(in the rows, 128 means zero)
One turn sends every row of this set to another row. A few are shown first. Where does it send the rows asked after them?
K_962: [117 128 133 108  92 160 126  89 135 125 115 149]
K_164: [112 118 176 118 142 164 151 119 158 130 116  98]
K_448: [ 82 126 131 117 127 143 128 100 142  74 119 118]
K_370: [107 117 143 117 108 132 133  68 160 101 108 131]
K_717: [113 100 180 109  87 155 138 122 145 112 122 133]
K_940: [ 85 121 135 115 135 126 145 140 146 101 116 108]
K_58: [105 146 150 120 131 170 133 112 186 100 106 127]
K_357: [104 125 186 104 125 139 132 103 166  96 128 106]
K_336: [113  92 173 127  94 145 137 114 163 113 121 103]
K_230: [105 122 135 124  85 133 141 114 142 140 124 144]
K_689: [ 89 137 123 121 117 119 121 103 140 118 117 106]
K_716: [ 90 116 167 136 138 160 133 126 171 104 145 119]
K_931: [ 89 105 119 105 120 173 133 118 141 112  90 121]
K_538: [104 119 157 126 110 166 161 137 138 140 139 119]
K_368: [113 120 165 123  98 160 136  76 169 115 101 132]
K_677: [108 141 123  90  93 163 129 111 133 112 127 124]
K_745: [ 83 153 134 117 116 128 127 132 147 116 125 129]
K_590: [ 79 113 133 108 122 175 122 101 128 120  98 121]
K_725: [104 104 153 126 110 154 139 111 125 154 132 126]
K_758: [126 101 165 115 120 165 152 115 178 119 137 135]
K_149: [110 121 108 130 114 148 135 114 150 145 128 132]
K_805: [105 118 162 112 139 161 135 102 197 116 115 128]
K_145: [120 107 149 126 123 191 149 113 171 108 133 115]
K_595: [114 114 132 103 112 129 132  94 143 141  94 128]
K_402: [108 130 174 140  95 149 129 105 166 116 141 138]
K_583: [106 129 126 121 146 173 143 100 160 144 109 123]
K_379: [104 107 158 103 100 147 129  84 117 114 110 124]
K_270: [110 111 173 107 119 151 130  87 185 120 106 115]
K_447: [ 87 124 172 111 128 157 135 137 155  89 135 138]
K_72: [101 106 158 124 101 143 149 135 161 132 150 112]
K_215: [126 147 136 113 131 171 118 118 174 126 119 126]
K_202: [ 84 108 127 116 118 144 141  98 119 107 101 110]
K_102: [ 82 118 164 123 113 129 143 126 156 115 151 105]
K_337: [107 127 126 104 144 170 138 142 151 104 119 136]
K_724: [101 150 121 100 122 149 125 116 150  91 112 137]
K_501: [102 121 120 118 132 179 136 128 129 134 114 118]
K_849: [ 79 120 159 121 114 131 163 123 136 100 126 106]
K_263: [111 134 161 131 101 137 135 130 181  94 126 124]
K_470: [130 114 133 119  98 183 125 116 140 132 123 124]
K_8: [ 94 133 116  97 104 157 138 101 136 100 135 141]
K_89: [102  98 170 123 138 145 168 100 158 112 114 112]
K_647: [ 95 139 124 108 152 141 127 111 153 131 113 138]
K_699: [ 99 121 134 111 125 138 144  82 153 120  87 100]
K_790: [100 115 167 118 117 161 136  89 155  85 121  91]

K_215 moves to K_725
K_102 moves to K_805
K_699 moves to K_745
Now these:
K_470 moves to K_379
K_849 moves to K_58
K_89 moves to K_263
K_8 moves to K_931
K_149 moves to K_595
K_357 moves to K_716
K_501 moves to K_962
K_145 moves to K_717

One turn sends every row of this set to another row. A few are shown first. Where does it send the rows asked after them?
K_903: [119 110 159 113 125 108 138 121 107 128 155 144 115 125 121 143 109 112
 114 160 155 131 113 149 141 137]
K_5: [109 153 135 115 114  93 135 133 145 148 148 134 147 121 105 161 105 114
 127 139 139 110 109 140 109  90]
K_784: [148 137 146 150 130 120 152 132 165 128 153 126 138 104 140 118 134 111
 155 132 104 131 123 135 122 109]
K_289: [141 146 146 112 107 115 144 108 131 121 102 163 127 103  91 157 123 130
 124 154 147 117 118 124 135 113]
K_961: [153 130 163 125 127  93 125 128 108 124 127 136 119 146 121 145 117 134
 112 150 130  91 122 129 139  99]
K_765: [144 138 136 109  93 154 152 138 154 147 141 138 113 134 108 121 115 121
 169 133 134 126 149 133 159  84]
K_617: [138 131 142 114  92 144 152 136 155 154 143 139 115 138 111 112 121 120
 172 141 133 136 153 135 165  93]
K_95: [149 158 169 120 122 109 138 147 111 141 149 151 114 119 115 143 126 136
 156 116 154 127 137 108 147 144]
K_382: [141 149 157 115 116 104 138 159 123 119 165 135 120 150 117 137 121 144
 169 114 137 133 150 109 155 128]
K_880: [121 164 121 131 132 104 136 140 107 141 135 119 104 133 116 132  95 145
 133 157 138 137 105 104 136 118]
K_728: [136 106 127 116  97 116 157 128 143 103 125 127 101 161 130 127 104 117
 174 138 125 131 106 125 140 132]
K_678: [112 113 142 115 104 118 144 116 121 140 158 150 116 127 119 123 114 103
 143 158 157 157 124 153 154 137]
K_537: [148 129 148  87 135 126 150 120 144 145 146 125 143 140 135 121 141 109
 141 129 118 140 152 152 150 111]
K_708: [130 111 123 122  95 114 154 132 143 104 128 129 103 169 129 133 103 125
 177 145 136 129 106 140 141 127]
K_854: [127 108 114 133 115 119 165 119 152 113 143 120 115 169 127 110 105 135
 153 121 127 124 122 127 122 116]
K_885: [126 122 126 132 114 119 162 123 154 106 145 116 118 177 135 115 109 138
 161 118 124 127 128 126 128 114]
K_478: [141 148 165 128 113 127 154 117 109 156 114 147 116 110 134 120 133 117
 134 130 162 136 112 121 111 125]
K_43: [119 131 139 112 144  98 129 105 132 136 150 133 115 102  89 147 132 116
 159 159 122 130 131 123 112  95]
K_642: [139 145 133 114 104  99 143 101  98 120 141 134 106 117  90 123 137 141
 127 130 150 135 103 120 134 110]
K_672: [121 134 162 107 118 117 144 139 111 125 138 122 133 102  94 120 144 153
 128 134 133 114 139 109 113 104]
K_534: [153 125 149 111 127 128 137 148 121 125 132 137 124 110 120 125 155 150
 157 168 149 126 134 157 115 125]
K_204: [125 152 128 111 119  72 143 118 147 156 118 125 126 137 130 132 148 130
 155 135 140 104 118 105 144 121]
K_237: [138 152 150  95 122 129 146  95 137 115 134 137 148 129 132 143 130 125
 118 161 132 150 142 140 121  98]
K_468: [119 136 157 116 138 100 139 110 140 111 112 116 117  95 120 133 125 134
 136 136 139  96 106 117 120 121]
K_916: [123 163 117 129 136 117 153 126 125 139 139 123 131 151 146 152  82 120
 153 131 121 121 127 108 121 117]
K_378: [130 127 117 104 110  96 138 142 121 164 146 150 118 157 131 139 128 137
 184 134 141 114 108 124 138 127]
K_281: [121 137 142 128  99 150 138 141 162 147 121 126 127 128 115 116  89 118
 165 151 121 132 148 146 138 105]
K_567: [156 139 136 135 123 100 149 128 149 121 149 126 140  99 128 141 155 124
 139 109 115 138 117 133 115 121]
K_33: [118 150 129 126 102 100 141 148 158 133 127 142 145 148 123 156  91 121
 137 139 151 108 105 153 123 102]
K_883: [162 118 126 118 124 133 136 147 132 143 129 129 126 112 129 137  97 127
 148 164 138 152 126 173 131 117]
K_405: [124 133 145 115  93 151 127 137 155 148 122 130 127 129 110 115  86 122
 166 143 127 120 153 145 137 109]
K_999: [119 141 121 104 118 103 136 143 129 119 114 119 124 116 110 162 145 148
 132 106 147 150 128 128 127 122]

K_765 moves to K_854
K_204 moves to K_237
Now these:
K_916 moves to K_883
K_903 moves to K_95
K_43 moves to K_961
K_642 moves to K_672
K_617 moves to K_885
K_33 moves to K_678

One turn sends every row of this set to another row. A few are shown first. Where does it send the rows asked after them?
K_597: [121  79 142 115 157  91 132  89  62 148  92 122  79 145  72 138 181 139
 106 106 144]
K_351: [116 119 123 147 150 130 148 127  92 118  95 140  78 165 121 159 184 152
  92 109 140]
K_465: [126 129 136 147 176 141 145 112  89 138 120 110  88 165  98 163 162 125
  99 112 164]
K_685: [167 118 122 118 170 105 120  86  94 129  78 158  73 151  70 122 195 156
  96 107 170]
K_166: [103  96 137 135 176 109 170 109 105 117  84 134  96 139  93 155 159 139
 135 105 136]
K_767: [155  79 114 145 146 120 154  95  96 129  98 171  99 138  88 125 176 169
 130 124 141]
K_803: [134 110 131 129 137 107 135  84  72 153  97 136  69 163  97 136 202 147
  72 120 153]
K_611: [124 118 135 158 172 116 156 113  83 124  80 124  88 152 103 149 148 114
 128 109 153]
K_329: [126 101 115 135 167 130 142  99 139 134 106 152  97 158  98 130 181 129
  63 126 167]
K_746: [115  88 146 125 171  86 159  73  99 135 116 142  85 113  66 136 173 150
 112 120 160]
K_35: [155 133 150 119 169 113 137 115  82 143 100 157 104 125  85 122 147 114
  94 103 128]
K_876: [120 112 137 145 163 133 171  99 119 130 129 163  96 149 104 165 181 138
 115 133 150]
K_832: [153  98 130  99 161 102 123  87 101 141  78 153  92 155  66 104 192 142
 111 115 157]
K_34: [130 115 131 147 151  94 159  80  98 134 111 167  71 124  99 133 191 161
  83 129 163]
K_76: [156 111 125 114 179 106 121 100 109 127 116 162  81 134  67 122 194 169
  89 107 171]
K_142: [116 114 142 145 165 132 167 108 115 145 117 128 110 155 102 136 159 112
 122 130 154]
K_253: [149  98 108 122 154 136 153 100 101 146 119 138 104 158  87 132 189 188
  93 112 145]
K_97: [122  96 140 135 166 139 141  98  84 140  98 116  88 176  83 177 181 124
 119 110 142]
K_949: [133  82 120 139 178 100 144 101 111 104  88 177  89 130  88 142 151 115
 106 121 164]
K_49: [158 137 148 154 168 127 123 107  93 134  93 151  91 116  80 123 154 123
  86 104 137]
K_165: [149  86 131 104 170  96 123 108 104 133 110 168  96 134  67 106 189 155
 110 110 155]
K_172: [124 116 130 159 165 118 156 142  89 128 121 143  94 146 123 145 161 131
 105 112 148]
K_13: [141  97 118 111 157 133 152  69 100 126  91 128  98 151  67 134 160 172
 126 122 155]
K_433: [149  86 110 136 176 107 130 124  82 133  84 156  85 165 101 151 180 117
  74  96 150]
K_332: [143 138 152 119 166 132 125 105 100 134 117 143 100 120  75 121 144 126
  84 113 142]
K_785: [168  94 109 124 164 121 143  98  61 127  95 145  85 154  81 156 171 174
 117 101 147]
K_146: [122  90 122  95 189 117 138  92 109 129  94 124  98 161  71 152 157 117
  88 106 169]
K_419: [152 140 149 130 171 129 138  98 103 157  92 137 106 133  79 117 161 117
  81 103 133]

K_35 moves to K_332
K_767 moves to K_253
Now these:
K_746 moves to K_34
K_76 moves to K_685
K_433 moves to K_146
K_351 moves to K_97
K_465 moves to K_611

One turn sends every row of this set to another row. A few are shown first. Where does it send the rows asked after them?
K_741: [127  98 117 111 137 145 140  85 143 134 147 128 111 126 136 113 126 147
 107 110 129 125 112 126 142 151 145 137 154 131]
K_141: [125 145 128 134 138 151 130 123 116  89 135 107 124 132 122 162 119 124
 117 118 134 132 130 108 125 182 129 138 132 151]
K_290: [157 107 136 114 150 127 123 120 125 112 132 112 110 155 133 153 133 131
 111 112 134 116 105 125 126 143  81 108 135 135]
K_877: [129 139  99 128 133 149 116 124 111 108 136 117 143 120 127 148 112 124
 119 156 120 151 140 115 123 138 136 125 128 114]
K_491: [123 120 170 150 125 158 139 142 133 129 122  95 124 127 136 132 120 114
 118  88 137 115  94 108 128 105 122 131 151  90]
K_73: [151 113 142 109 139 154 106 130 158 114 124  73  98 128 136 128 117 117
 123 118 110 130 131 119 117 106 104 118 149 156]
K_582: [137 139 124 107 143 137 118 138 114 118 135 118 108 159 143 170 127 126
 136 103 138 139 143 122 112 157 112 132 112 149]
K_184: [114 157 137 120 154 158 134 153 161 105 121 112 131 124 113 129 117 142
 118 107 124 114 116 130 122  93 136 114 118 130]
K_301: [129 136 154 144 134 159 136 130 145 153 121 123 134 149 142 126 118 120
 116  98 144 119 101 110 130 105 148 131 126  83]
K_960: [124  98 132 122 146 160 108 103 126 122 125 103 124 104 113 130 117 113
 138 102 101 116 149 123 124 137 107 128 151 138]
K_950: [121  88 123 114  98 149 114 111 133 121 152 119 130 140 131 136 133 125
 113 112 126 137 137 123  85 119 112 147 136 136]
K_91: [132 121 145  70 126 142 137  72 116 140 129 117 120 127 136 135 123 124
 134 129 134 130 147 117 126 119 129 130 133 117]
K_802: [ 98 118 178 111 130 141 133 119 146 128 121  79 140 132 123 141 118 134
 127  81 134 135 118 118 133 164 123 144 128 107]
K_108: [128 150 125 102 140 137 136 152 155  99 132 113 111 123 135 127 119 144
 118 100 131 115 101 123 133  82 151 118 128 131]
K_601: [138 100 130 144 133 152 136 133 142 130 167 112 139 122 183 116 108 135
 121  91 146 123 145 114 125 138 133 122 131 110]
K_731: [140 110 157 143 152 164 139 106 139 126 145 108 152 115 160 124  95 124
 123  98 148 108 138 106 135 152 119 107 126 114]
K_28: [127 142 149  81 146 152 128 114 154 135 122 120 118 125 147 114 120 127
 115 155 141 158 127 116 132 118 131 131 134 147]
K_612: [133 105 173 115 136 143 143 111 120 110 142  85 143 117 174 133  93 112
 126 103 142 120 150 101 119 130 115 118 134 105]
K_707: [123 135 145 123 113 126 102 130 129 136 148 124 123 105 142 143 123 145
 127  71 145 142 145 110 139 119 147 151 111 128]
K_886: [139 137 153 113 139 153 124  94 168 106 121 129 104 142 146 111 122 141
 114 135 139 135 119 132 155 127 122 134 143 143]
K_330: [132 131 147 135 127 144 121 108 156 150 141  88 134 136 116 145 116 152
 109  72 132 124 137 112 126 141 152 131 104 116]
K_531: [122 129 151 146 130 150 123 151 122 143 128 109 120 126 148 136 109 119
 120  91 130 135 123 111 119  79 143 136 137  88]
K_342: [140 124 120 128 101 171 108 129 165 102 136  84 118 131 137 122 122 122
 123 139 117 143 135 119 113 110 126 134 145 140]
K_456: [138 120 124  93 162 117 137 142 107 125 142  99 119 109 137 138 135 121
 101 137 126 141 120 103 122 142 122 118 148 135]
K_974: [117 156 144  94 136 153 152 138 160  93 115  90 128 138 122 130 118 134
 129 116 128 111 103 127 128  98 139 115 126 109]
K_602: [130  98 146 114 129 139 128 120 125 121 153 122 146 135 191 135  84 120
 122 104 154 140 136 107 113 124 129 125 119 113]
K_722: [138 146 127 107 140 129 135 111 107  91 130  92  94 148 146 165 113 131
 134 108 126 132 147 120 139 161 137 136 135 130]
K_29: [111 143 144  98 127 144 130 153 151  79 119 117 126 133 131 136 116 129
 130 107 136 120  92 127 123  89 123 126 126 129]
K_175: [127 128 168 126 142 138 128 129 121 133 114 121 125 125 147 134 100 104
 114  96 140 124  91  94 138  95 148 134 141  98]
K_989: [119 114 148  91 106 126 106 123 127 120 128  93 130 115 146 150 104 115
 148  77 139 140 104  98 143 139 142 144 125 119]
K_39: [149 135 120 133 121 137 130 104 130  93 134 116 116 161 140 139 142 140
 125 133 126 120 145 138 140 141 113 130 133  94]
K_209: [142 146 114 109 130 143 150 135 122 126 154  94 109 141 138 154 145 137
 119 114 146 132 130 108 119 172 137 128 129 144]

K_28 moves to K_342
K_29 moves to K_108
Now these:
K_960 moves to K_91
K_491 moves to K_175
K_877 moves to K_39
K_989 moves to K_707
K_602 moves to K_601
K_141 moves to K_722

